128 stands for zero in the data rows.
Here are some points, each followed by its number:
ndarray[174 159 163 211 150 153 139 173 151 178 141 169 148 151 140 153] 0
ndarray[136 174 141 142 197 158 151 138 154 149 214 140 171 137 165 140] 1
ndarray[146 155 141 143 185 140 216 136 153 159 195 147 162 141 164 140] 2
ndarray[148 158 156 216 157 141 158 162 150 166 159 159 147 156 138 158] 3
ndarray[148 161 155 145 149 146 148 146 154 153 212 151 150 141 155 141] 4
ndarray[153 154 142 186 159 146 151 144 149 154 146 147 142 172 145 157] 5
ndarray[168 154 160 181 154 155 145 195 149 155 144 183 149 159 140 160] 6
ndarray[140 166 148 152 161 151 171 148 154 167 153 161 148 152 159 153] 7
ndarray[153 162 148 187 192 167 146 139 155 155 168 163 150 149 153 156] 8
ndarray[174 145 154 139 146 147 154 157 156 161 149 143 180 165 163 145] 9
ndarray[140 151 168 164 142 165 148 173 150 151 149 147 138 154 161 153] 10
ndarray[153 148 143 152 149 138 162 147 145 166 152 147 181 148 156 144] 11
ndarray[194 160 167 159 147 167 139 175 157 153 138 173 142 164 139 160] 12
ndarray[173 161 151 145 178 193 143 148 172 153 194 151 152 152 161 163] 13
ndarray[167 160 171 160 152 163 138 204 152 144 141 174 135 155 142 155] 14
ndarray[176 154 148 169 174 154 148 158 162 146 162 210 168 172 145 167] 15
ndarray[144 156 142 156 185 143 171 138 153 153 185 148 161 142 150 140] 16
ndarray[133 146 158 138 148 142 185 151 142 167 164 137 150 145 179 146] 17
ndarray[192 158 147 184 173 165 149 157 167 141 186 209 152 153 144 173] 18
ndarray[198 159 171 169 168 190 142 146 170 140 170 158 159 157 150 163] 19
ndarray[153 152 158 241 148 158 143 149 146 157 148 150 141 158 143 157] 20
ndarray[152 157 178 183 158 163 144 165 152 162 143 160 136 149 142 167] 21
ndarray[146 151 148 160 155 140 167 150 146 150 142 146 185 146 151 148] 22
ndarray[178 165 169 157 161 172 141 145 158 153 164 182 140 158 141 175] 23
ndarray[141 149 136 152 237 157 157 132 165 154 246 137 166 141 177 141] 24
ndarray[170 152 168 169 143 166 141 185 154 151 143 176 135 167 143 174] 25
ndarray[221 149 150 147 160 171 160 154 170 145 149 195 210 172 155 166] 26
ndarray[151 158 154 144 165 148 150 145 148 166 181 155 159 141 153 143] 27
ndarray[251 151 148 141 163 203 150 180 187 136 203 162 249 162 176 173] 28
ndarray[151 165 143 164 165 145 176 144 150 156 159 166 161 162 146 162] 29
ndarray[167 150 155 169 151 158 138 147 159 148 146 150 162 152 147 158] 30
ndarray[141 164 149 163 157 138 163 224 147 167 159 173 142 149 153 153] 31
ndarray[215 154 181 162 150 170 148 160 159 150 151 172 139 155 148 164] 32
ndarray[135 154 163 148 143 147 173 163 145 178 145 145 144 157 165 151] 33
ndarray[143 155 152 138 156 177 173 137 164 150 162 138 170 142 193 154] 34
ndarray[144 152 139 188 187 143 149 138 153 150 196 139 148 147 153 143] 35
New points follow, each followed by the numbers of its two nearest points above, nearest first.
ndarray[198 151 148 152 162 168 158 160 171 150 143 187 186 171 152 161] ~ 26 15
ndarray[198 145 151 148 161 185 150 147 177 144 156 198 198 166 157 156] ~ 26 15
ndarray[174 159 187 162 151 175 140 143 159 140 148 178 149 149 142 175] ~ 23 32
ndarray[163 145 148 165 147 162 149 150 153 142 142 148 161 157 159 154] ~ 30 5
ndarray[231 153 174 154 155 171 143 153 159 159 153 181 135 155 141 161] ~ 32 12
ndarray[150 158 165 138 170 150 152 149 151 164 178 151 160 139 159 147] ~ 27 16
ndarray[169 158 171 180 148 154 148 178 149 155 147 150 139 149 144 168] ~ 21 25
ndarray[151 156 156 142 164 147 158 145 156 166 168 149 147 142 152 141] ~ 27 7
ndarray[228 149 151 146 173 177 152 158 181 147 157 173 209 166 155 150] ~ 26 19
ndarray[158 156 152 133 154 174 194 145 162 173 153 157 160 163 210 160] ~ 34 17
ndarray[142 149 157 162 138 145 161 163 146 144 139 141 143 153 154 156] ~ 10 33
ndarray[203 150 143 164 159 164 147 166 160 146 141 184 218 163 145 168] ~ 26 15
ndarray[155 161 146 159 179 188 149 136 161 157 185 147 146 143 160 162] ~ 13 8
ndarray[166 153 171 169 147 165 141 185 152 156 148 159 139 162 145 166] ~ 25 14
ndarray[163 155 187 182 154 161 148 169 151 161 144 160 140 150 144 161] ~ 21 25
ndarray[138 152 161 139 146 136 164 181 141 200 153 144 166 145 156 140] ~ 33 11
ndarray[209 146 157 148 149 178 155 150 173 146 158 200 212 172 150 156] ~ 26 15
ndarray[150 158 155 139 168 181 199 144 163 145 149 156 156 159 179 185] ~ 34 7
ndarray[140 150 162 150 137 151 166 197 144 183 138 141 141 158 158 158] ~ 33 10
ndarray[153 161 141 154 172 144 187 144 147 149 169 171 166 158 154 150] ~ 29 16
ndarray[154 154 168 173 153 157 138 160 151 151 150 152 140 154 140 167] ~ 21 30
ndarray[177 151 150 148 175 178 156 152 183 147 193 176 226 160 166 162] ~ 26 13
ndarray[151 151 166 144 142 171 151 165 155 149 148 146 139 151 156 154] ~ 10 30
ndarray[158 158 169 157 162 167 137 149 161 148 152 192 155 158 142 170] ~ 23 15
ndarray[255 150 168 162 143 168 141 163 164 146 154 176 145 153 141 162] ~ 32 12
ndarray[158 159 166 197 155 166 144 155 154 151 145 156 139 155 142 152] ~ 21 5
ndarray[140 152 148 185 142 145 175 151 143 151 143 147 152 171 152 157] ~ 5 29
ndarray[150 158 155 140 168 148 149 148 155 150 167 148 164 146 160 143] ~ 27 16
ndarray[174 152 148 160 157 161 145 164 170 139 142 190 165 160 149 165] ~ 15 12
ndarray[187 159 164 137 173 188 148 146 167 153 178 161 154 148 171 151] ~ 13 19
ndarray[228 150 147 151 168 193 149 151 166 137 160 189 206 166 156 155] ~ 26 19
ndarray[146 153 142 164 162 142 150 143 148 155 137 160 148 171 151 155] ~ 5 29
ndarray[150 156 150 216 157 144 146 168 152 160 155 166 145 154 141 151] ~ 3 0
ndarray[143 155 158 148 154 141 156 161 144 157 165 145 155 140 149 144] ~ 27 11
ndarray[148 159 169 200 150 163 139 158 150 157 154 158 137 153 140 156] ~ 21 3
ndarray[173 157 180 156 153 190 139 156 153 154 156 164 140 159 144 171] ~ 23 12
ndarray[167 155 178 183 148 146 145 153 151 167 145 160 144 158 141 153] ~ 21 0
ndarray[156 153 172 178 150 175 140 160 155 159 144 161 142 159 146 165] ~ 21 25
ndarray[140 149 137 160 237 162 153 132 167 151 255 138 148 141 183 139] ~ 24 1
ndarray[164 143 148 142 139 160 151 156 157 149 141 144 154 168 180 157] ~ 9 30
ndarray[158 155 158 134 160 173 167 138 162 156 175 143 165 152 194 153] ~ 34 17
ndarray[175 152 151 160 161 161 147 152 171 149 155 201 177 171 149 159] ~ 15 23
ndarray[154 159 168 152 158 165 142 149 161 149 154 181 143 157 145 164] ~ 23 21
ndarray[141 150 156 181 137 151 150 178 146 152 136 142 137 165 151 160] ~ 10 5
